[[ 0.081  0.029 -0.083  0.032 -0.041 -0.016 -0.009  0.021  0.021 -0.019
  -0.074  0.041  0.005 -0.005  0.015]
 [-0.040 -0.023  0.030 -0.069  0.028  0.044  0.078  0.003 -0.031  0.046
   0.006 -0.001  0.038 -0.045  0.029]
 [ 0.097  0.072 -0.230  0.082 -0.050  0.036 -0.020  0.010  0.086  0.016
  -0.110  0.024  0.074 -0.060  0.112]
 [ 0.121  0.011 -0.011 -0.013 -0.050 -0.049  0.034  0.052 -0.027 -0.040
  -0.099  0.093 -0.029  0.020 -0.038]
 [-0.160 -0.039  0.121  0.056  0.040 -0.048 -0.162 -0.084  0.009 -0.049
   0.178 -0.137 -0.091  0.082 -0.092]
 [ 0.001 -0.036  0.128 -0.031 -0.005 -0.068 -0.012  0.010 -0.057 -0.052
   0.024  0.020 -0.082  0.064 -0.106]
 [ 0.010  0.030 -0.053  0.143 -0.041 -0.080 -0.194 -0.043  0.068 -0.089
   0.037 -0.056 -0.081  0.082 -0.058]
 [-0.174 -0.041  0.099  0.019  0.057  0.000 -0.099 -0.079  0.005 -0.004
   0.164 -0.133 -0.040  0.033 -0.041]] result: -0.106

[[ 11.325  22.562  15.939  15.961  -2.865  -4.005  -3.467  12.996]
 [  0.756  25.241  21.452  19.978 -13.685  -4.293 -16.240   7.300]
 [  6.007   5.202   7.700   6.521   8.960  10.417   9.184   6.723]
 [ -6.994  21.541  24.973  21.324 -18.345  -1.239 -20.268   3.683]
 [  9.184   8.976   3.127   5.561  15.394   7.620  14.478   4.908]] result: 6.723

[[-0.380  0.739  1.355  1.900 -0.594 -0.745 -0.672 -0.434 -0.830  1.345
   0.549]
 [ 0.288 -1.162 -1.107 -2.846  0.821  1.088  1.113  0.687  1.178 -1.170
  -0.084]
 [ 0.286 -0.382 -0.520 -1.123  0.483  0.592  0.580  0.407  0.637 -0.534
  -0.045]
 [ 0.101  0.911  0.735  1.882 -0.240 -0.401 -0.435 -0.177 -0.448  0.783
   0.167]
 [ 1.131  1.217 -0.639  1.707  0.545  0.372  0.113  0.395  0.412 -0.470
  -0.652]
 [ 0.516 -0.253 -0.782 -1.029  0.632  0.727  0.662  0.513  0.788 -0.766
  -0.225]] result: 0.167

[[ -90.2  199.9  267.6  254.5  -64.5  -97.2  -82.8 -119.0]
 [ 196.1  145.9  150.5  185.0  137.1   69.8  187.5  200.2]
 [ 264.2    5.3   10.3    0.3  181.0  170.9  256.0  282.6]
 [ 211.5  111.9  112.6  119.3  140.4  105.1  204.1  234.8]
 [-197.6  121.8  151.3  152.0 -114.6  -92.0 -190.4 -240.2]
 [  30.0   -9.4  -14.8  -23.0    3.6   40.5   27.5   24.1]
 [-192.2  122.9  175.3  159.6 -127.2  -92.7 -185.3 -241.4]
 [  41.9  170.6  240.5  205.3   16.1  -12.4   48.7   33.5]] result: 24.1

[[ 10.2   6.0 -10.1  14.2   1.9   8.9 -21.8 -18.9 -19.1]
 [  9.1   4.9 -11.8  15.2  -0.6   8.3 -23.5 -19.5 -19.9]
 [ 10.2   5.4 -11.5  14.8   0.1   8.5 -22.9 -19.0 -19.6]
 [  8.9   5.3  -9.5  17.8  12.9  19.9 -20.6 -19.2 -17.1]
 [ 10.4   6.5   1.1  12.9   0.5   8.7 -17.4  10.1 -18.3]] result: -19.6

[[-0.07 -0.02 -0.03 -0.02  0.01 -0.04  0.07]
 [ 0.13 -0.05 -0.08 -0.07 -0.05  0.13 -0.02]
 [ 0.15 -0.10 -0.11 -0.11 -0.08  0.12 -0.05]
 [ 0.23  0.23  0.24  0.24  0.22 -0.06  0.17]
 [-0.09 -0.08 -0.04 -0.06 -0.09  0.18 -0.15]
 [ 0.12  0.25  0.22  0.22  0.25 -0.11  0.21]
 [ 0.05  0.22  0.23  0.22  0.22 -0.11  0.17]
 [ 0.11 -0.05 -0.10 -0.07 -0.05  0.12 -0.01]] result: 0.21

[[ 0.030  0.069  0.046  0.049  0.040  0.034  0.024  0.057  0.047]
 [-0.049  0.014 -0.070 -0.096  0.094  0.157 -0.038  0.225  0.114]
 [-0.070  0.134  0.060 -0.045 -0.041 -0.008 -0.096  0.202 -0.029]
 [ 0.059  0.029  0.123  0.060 -0.077 -0.088  0.050 -0.072 -0.107]
 [-0.103  0.066 -0.015 -0.135 -0.010  0.068 -0.112  0.270  0.002]
 [ 0.055  0.075  0.009  0.086  0.127  0.104  0.055  0.066  0.151]
 [-0.001  0.051  0.113 -0.006 -0.109 -0.090 -0.017  0.022 -0.134]
 [ 0.157  0.025  0.126  0.191  0.019 -0.052  0.156 -0.193 -0.003]
 [-0.049  0.026  0.058 -0.088 -0.094 -0.037 -0.057  0.113 -0.114]] result: -0.134
---
0.505,-7.850,-0.295,-7.554,2.872
2.481,-1.651,1.555,-1.948,-0.657
-2.038,-1.419,-5.256,-2.392,-2.484
ans = 2.872

1.240,-2.326,-2.567,-5.350,1.196,-2.694
5.408,-1.741,2.305,-4.322,-1.365,4.102
-6.839,-7.435,-3.940,-5.522,-0.012,1.566
ans = -2.694

-2.595,1.199,-4.114,-6.841
0.324,-1.529,-5.926,-6.585
-3.138,1.946,-3.862,-7.028
ans = -6.841

-1.058,1.803,-1.865,-6.450,-3.355,-0.969,0.833
-0.784,1.573,-1.435,-5.530,-3.263,-0.385,0.660
-0.570,1.255,-1.036,-4.339,-2.780,-0.060,0.467
ans = 0.833

6.532,5.345,-5.947,2.132,0.697,0.443
-3.395,-0.317,-4.628,-1.744,-0.077,3.470
3.773,3.019,-4.049,-1.686,1.618,-0.809
ans = 0.443

0.688,-0.648,7.313,-0.974,1.642,-1.099
1.702,4.128,0.665,-4.145,-1.839,-0.445
1.026,-0.757,6.487,-0.572,0.996,-0.806
ans = -1.099
---
[-3.096  0.010  4.370 -0.754  8.469  1.775 -4.035] ==> 0.010

[[ 2.312 -0.347 -2.488  6.618  0.712  1.614 -8.157]
 [-4.795 -2.608 -0.215 -4.568 -0.556  0.738  2.729]] ==> -0.347

[ 5.892 -1.351  0.559  2.978 -3.542  8.124  1.054] ==> -1.351

[-7.972 -1.959  0.282 -2.838 -0.742 -2.047] ==> -1.959

[-5.121 -0.555  1.469  8.085 -3.115] ==> -0.555

[-7.015  1.947 -2.275  0.284  6.591  2.316] ==> 1.947

[ 7.272  0.084  7.441 -1.899 -0.972] ==> 0.084

[[-0.119  0.456 -1.146 -0.124 -7.094  2.662]
 [ 1.878 -1.562 -0.871 -1.022  1.188  0.151]] ==> 0.456
